128 stands for zero in the data rows.
Here is a table of points, one per row:
[ 87  88 105 140 164 137 157  89 109 106 107  92  39 155 114 130  55   6
 187  93 186  73  85 227 142 167 161 139 122 115 128  96 161  63  71 154
 160 130 194  92 149 138 125 154 126 171  97 127]
[151 151 144 117 151  54 120  99 156 118 162 108 120 126 103  92 126 117
  76 133 186  94  89  85 123 108 117 124 134 123 159 158 143 145  90  84
 143 153 144 158 117 145 112 120 144  94  77 140]
[120 167 134 153  96 172 143 122 134 141 136 128 110  74 171 102  96 114
 139 208  95 159  86  86  67 102 125 119 133  57  81 126  82  94 123 138
 127 105 100 108 114 138 157  77 170 120 137 157]
[134 133  87 167  78 132  89 142 137 103 153 105 119 128 136 133 172 155
 121 102 158 151 110 151 148 115 149 137 100 122 140 181 118 188 131 148
 132 130 144 125 124 206 108 106 116  98 158 113]
[ 92 138 102 155 101 165  67 164 144 120 126 155 139 133 108 139 139  48
  62  82 188 106  50 113 164 162 149 104 117 142  90 142 116 167 110  87
  99 141 114 105 133 134  85  95  95 102 116 175]
[147  95 132 150 106 114 162 123 153 150 186 138 196 100 142  63 116 138
 186 139 125 110 122 111  90  95 131 135 157 106  85 112 124 111 174 129
  72 100 103  87 134 208 154 102 175 124 116 162]
[128 157 119 119 103  98 110 143 142  96 134 132 124 169 102 143 115 105
 124 126 207 128  91 121 129 125 165 111 143  99 128 119 124 169 137  58
 143 102 111 115 123 130  98  80 103 120  94 109]
[142 157 103 134 151 126 111 111 137  64 149 113 133 159 130 126 171 184
  96 159 148 131 150 112 142 141 138 130 115 152 124 166 155 143 133 105
 142 174 116 104  86 163 147  95 147 120 102 116]
[175 110 152  90 163 115 108 125 132 156 138 143  96 142 153  95  74 138
  83 175 112 155 133  90 114 107 220 110 111 202 132 123 150 186 119 142
 107  96 135 140 118 138 133 132 101 150 169  93]
[154 128 152  35 160 180 121 151 145 102 124 191  74 114 180  92 107 120
 140 130  99 141 138 124 117 112 112  78 110 183 151 153 134 120 141  83
 142 110 125 115 109 157  87 167  86  74 179 136]
[132 112 202 130 114 128 180 142 107 145 164 105 157 137 135 159  99 146
 106 126 158 157 139 190 101 141  96 171  97 120  94 154 104 163 117 113
 114 162 146 109 134  53 119 177 116 136 116 141]
[143 112 151 172 144 148  76  92 126 113  85 126 180 134 149 158 107 147
 181 155 123  88 125 129 168 156 155 120  84 154 152 111 122  88 124 112
 171 108 134 119 184  94 140 150 136 121 159 112]
[103  92  60 150 194 169 137 103 138  67 109 141 153 112 110 134 138  94
 116 143  92  78 186 196  97 156 126 201 113 103 189  85 120  99  89 130
 156 143 174  92 152 130  85 144 148 209 162  96]
[ 69  74 106 147 205 150 147  99 148  57  91  64 100 122  95 146 120  30
 175 142 152  62 130 240  66 159 103 150 117 140 138 125 186 150 101 182
 174  90 150  96 152 126 107 127 125 189 142 124]
[141 118 134 122 186  72 130 116 151 101 162  92 143 155 132 117 155 103
  85 143 145 122 146  91 109 164 131 122 150  98 147 170  97 137 120  94
 149 116  95 189 111 129 154 115  92  95  87  89]
[114 149 162 131 186 101 141  92 137 118 107 143 167 152 135 141 168 163
  97 134 131 133 142  99 102 143 111 115 125 127 152 147 104 137 111  93
 107 105 167 157  94 173  99  90 125 104  60  66]
[125 187 154 125 136 152 124 147 180 185  78  75  76 109 129  86 136 129
 110 140  42 167  77 122  98 117 157 136 157  49 110 120  76 108  85 148
 107  74  87  36  75  99 160  98 184  96 146 185]
[ 86 138 158 109  61 138 156 156 130 105 118  91 140 138  82 125  64 180
 118  78 110 125 119 144 120 127  96 142 130 165  90 193  96 119  96  72
  72 148 127 158 129 116 161 146 128 194 155 102]
[189 107  85 140 138 142 116 136 139 143 140 179 140 101 133 127 135 127
 143  40  92 118 129 129 173  84 167 128 103 105 119 129 139 101 156 140
 114 158 127 165  85  46 146  97 141 128 111  86]
[101  71 117 137 114 143 152 102 140 137 100 171  67 148  95 128 164 160
 114 119 152 157 152  99 116 104  94 132 145 127 133 117 143 169 136 137
 160 118 104 133 144 110 168 127 134 103 124 122]
[ 91 184 143 111 113 160 176 151 152 155 143  95 110  82 164 101 155 133
 109 178  98 171  40 121  93 115 165 126 138  84 123 112  89  72 144 173
 131  76  98  93  94  93 146  91 193 103 154 171]
[163 185 165  80  78 146 197 155  21 184 117 126 233 144 173 137 190  65
 133 116 126  93 185 105 171 111  86  62 187 118 168 145 195 134  69 187
 157 135 119 113 108 174 113 102  94 165 181 114]
[124 152 124 138  68  97  97 113 132  77 120 141 115 144 142 154 176 165
 103  70 112 142 127 137  87 132 151  99 122 134  88 100 116 168 124 141
 166 163 151 120 129 188 115 135 143 105 158 133]
[ 62 137 152 124 135  86 108 122 115 110 145 140 118 129 100 164 128 159
 155 100  76 136  97  67 144 111 140 150 157 152  95 160 129 159 171  95
 145 127 124 119 137 101 122 136 125 148 153  97]
[135  99 148  27 101 137 106 139 201 144 161 185  82 158 194 137 103  86
 157 199 109 125 158 107 145 131 158  84 119 157 172 131 137 143 110 118
  74 143 118 109  96 127 107 178 111  92 190 105]
[189 141 129 137 165  74 157 111 141 138 176 131  90 130 141 142 115 127
  80 146 141 107  91 112 136 177 111 121 161 134 149 161 143 133 107  76
 142 105 114 170 137 146 148  92 120 114  54  88]
[109 126 160 113 122 154 126 158 132 163 122 133  86 110 122 111 155 135
 128 155  97 100 117  99 129 146 146 149 131 169 150 138 116 155 192 126
 125 146 151 114 131 155 140 158  67  97 134  88]
[142 155 131 166 131 197  47 114 180 165 126  81 143 197 105 140  63 149
 168 112 136 106 160 138 139 121 135 139 108 160 184  77 128  66 183 157
 207 144 126 185 156 188  84 160 150 133 134 110]
[ 67 103 180 151  94 104 153 160  98 118 122  89  93  95 130 125  92 198
 123 112 141 130 168 154 118 132 125 133 123 144 117 176 110 101 120 103
  84 169  79 135 122  81  84 144 107 156 125 126]
[214  98 109 150 110 168  88 115 115 118 127 120 117 127 116 152 163 144
 150  85 104 150 104  89 150 113 188 151 133 136 134  70 142  52 133 114
  81 133 178 178 138  66 116 135 105 120 113 135]
[118 106 102 169 156  78 186 134 119 142  67 182 121 176 126 162 125 122
 128 167 109 130 151 146 156 132 105 152 133 135  92 148 114 145 186 128
 127 150 126 185 101 148 110 116 158 109 182 194]
[128  85 128  70 134 126 103 117  83 126 131 159 129 104  72 148  98 173
 147  93 168 161  95 103 101 190 152 161 102 103 131 104 142 138 123 178
 134 142 103 134  93 152 155 131 129 115 125  99]
[150 132 124 151 139  82 168 228 180 122  42 172 143 122 175 125 100 129
 129 134 139 151 142 110 189  98  54 148 130 115 116 120 152 147 144 203
 157 145 146 149 129 101 139 138 127 166  99 143]
[178 130 115 162 142 167 105  75 141 106 105  61 144 131 119 147 134 151
 160 106 129  98 129  69 187 107 152 122  70 130 129  62 123  80 147 144
 114 136 101 148 159 118 122 200  90 138 130 125]
[120 148 157 116 130 110  98 113 166 134 100 159  96  98 110 141 196 147
 127 117 165 167 166 154 132 125 130 133 155 150  93 119 114 131 147 146
 122 176 117 141 157 144 135  87 125 128 159 109]
[107 149 141 156 110 156 123 124 133 110 155 143 160  75 130 115  75 136
 113 164 107 133 127 143 110  88 150 114 208  86 105 119 140 113 170 152
  71  88 116  95 127 157 182 141 169  78  96 171]
[123 129  96 148 149 135 121 109  91 122 126  70  93 107 119 114 122  89
 166 125 143 158 108 149 138 162  89 135 126 153  99  46 162 141 117 118
 102 143 143 138 127 104 120 174 155  92 134  58]
[120 101 189 145 100 108 147 147  94 114 159  82  95 136 132 156  84 156
 101  87 115 127 156 169 120 127  40 117  72 137 150 143  86 133 153 107
  76 153 135 103 141  75 137  85 123 162 141 155]
[103 128  80  93  90 110 101  91  90 144 181 127 195  96 219  76 117 121
 137 161 122 101 121 126  83  70  57 175 172 118  61 120  97  72 190 155
  85  85 110  91 172 156 169 109 136  97  67 155]
[ 87 121 142 100 108 122 182 169 119 160 184  97 142 126  86 117 125 138
 137 121 107 144 184 145 160 144 147 124  68 141 121  95 117 173  81  89
 149 113 137 163 142 132 142 115 110 108  92 200]
[150 126 114 101  74 147 127  75  34 174 147 130 181 146  30 129 169 107
 133 164  84 194 130 129 168 149 126  98 150 133 178 164 106 172  90 113
 144 135  91 120 168 123  93 155 126 159  49 171]
[114 134  82 154 181 155  96  90 127 107 151 166 138 151 136 124 158 148
 159 119 109  93 126 166 123 150 130 186 101 108 161 101 171  94  87 146
 129 113 143 150 167  94 104 156 123 194 158 141]
[165 132 116  60 126 160  98 168   0 171 134 134 139 140  82 150 241 122
 129 142 126 109 145 114 117 125 153  31 161 105 148 170 150 133 107 103
 130 124 127 126 205 149 109 133 166 126 140 140]
[166 146  80 143 108  83 146 166 159 149 125 164 172 109 118 107 104 161
 123 103 140 103 179 106 155 134  93 106 141 126  87 111 136 104 140 207
 144 118 178 128  55  33 136 125  96 142 139  86]
[103 125  95 171 143  63 157 163 163 181  23 178 149 120 181 152 115  98
 105 118 158 176 154 140 121  87  73 139 129 144 164 142 146 144 160 130
 173 131 133 152 103 122 184 163 121 164 146 197]
Along one direction, these points spread out more than along any other. Take the direction at right angles to it along which they spread out most. Go by this last direction. Where along it does each point below lie, from 0 to 99? The average is 50, and the first point in the table lies past the average. One standard deviation of the points above along it is 16.
[120 167 134 153  96 172 143 122 134 141 136 128 110  74 171 102  96 114
 139 208  95 159  86  86  67 102 125 119 133  57  81 126  82  94 123 138
 127 105 100 108 114 138 157  77 170 120 137 157] -> 80
[120 101 189 145 100 108 147 147  94 114 159  82  95 136 132 156  84 156
 101  87 115 127 156 169 120 127  40 117  72 137 150 143  86 133 153 107
  76 153 135 103 141  75 137  85 123 162 141 155] -> 51
[ 62 137 152 124 135  86 108 122 115 110 145 140 118 129 100 164 128 159
 155 100  76 136  97  67 144 111 140 150 157 152  95 160 129 159 171  95
 145 127 124 119 137 101 122 136 125 148 153  97] -> 42
[103 128  80  93  90 110 101  91  90 144 181 127 195  96 219  76 117 121
 137 161 122 101 121 126  83  70  57 175 172 118  61 120  97  72 190 155
  85  85 110  91 172 156 169 109 136  97  67 155] -> 77
[142 157 103 134 151 126 111 111 137  64 149 113 133 159 130 126 171 184
  96 159 148 131 150 112 142 141 138 130 115 152 124 166 155 143 133 105
 142 174 116 104  86 163 147  95 147 120 102 116] -> 35
[ 87 121 142 100 108 122 182 169 119 160 184  97 142 126  86 117 125 138
 137 121 107 144 184 145 160 144 147 124  68 141 121  95 117 173  81  89
 149 113 137 163 142 132 142 115 110 108  92 200] -> 40
[166 146  80 143 108  83 146 166 159 149 125 164 172 109 118 107 104 161
 123 103 140 103 179 106 155 134  93 106 141 126  87 111 136 104 140 207
 144 118 178 128  55  33 136 125  96 142 139  86] -> 54
[114 149 162 131 186 101 141  92 137 118 107 143 167 152 135 141 168 163
  97 134 131 133 142  99 102 143 111 115 125 127 152 147 104 137 111  93
 107 105 167 157  94 173  99  90 125 104  60  66] -> 32
[189 107  85 140 138 142 116 136 139 143 140 179 140 101 133 127 135 127
 143  40  92 118 129 129 173  84 167 128 103 105 119 129 139 101 156 140
 114 158 127 165  85  46 146  97 141 128 111  86] -> 50
[163 185 165  80  78 146 197 155  21 184 117 126 233 144 173 137 190  65
 133 116 126  93 185 105 171 111  86  62 187 118 168 145 195 134  69 187
 157 135 119 113 108 174 113 102  94 165 181 114] -> 28
[ 86 138 158 109  61 138 156 156 130 105 118  91 140 138  82 125  64 180
 118  78 110 125 119 144 120 127  96 142 130 165  90 193  96 119  96  72
  72 148 127 158 129 116 161 146 128 194 155 102] -> 47
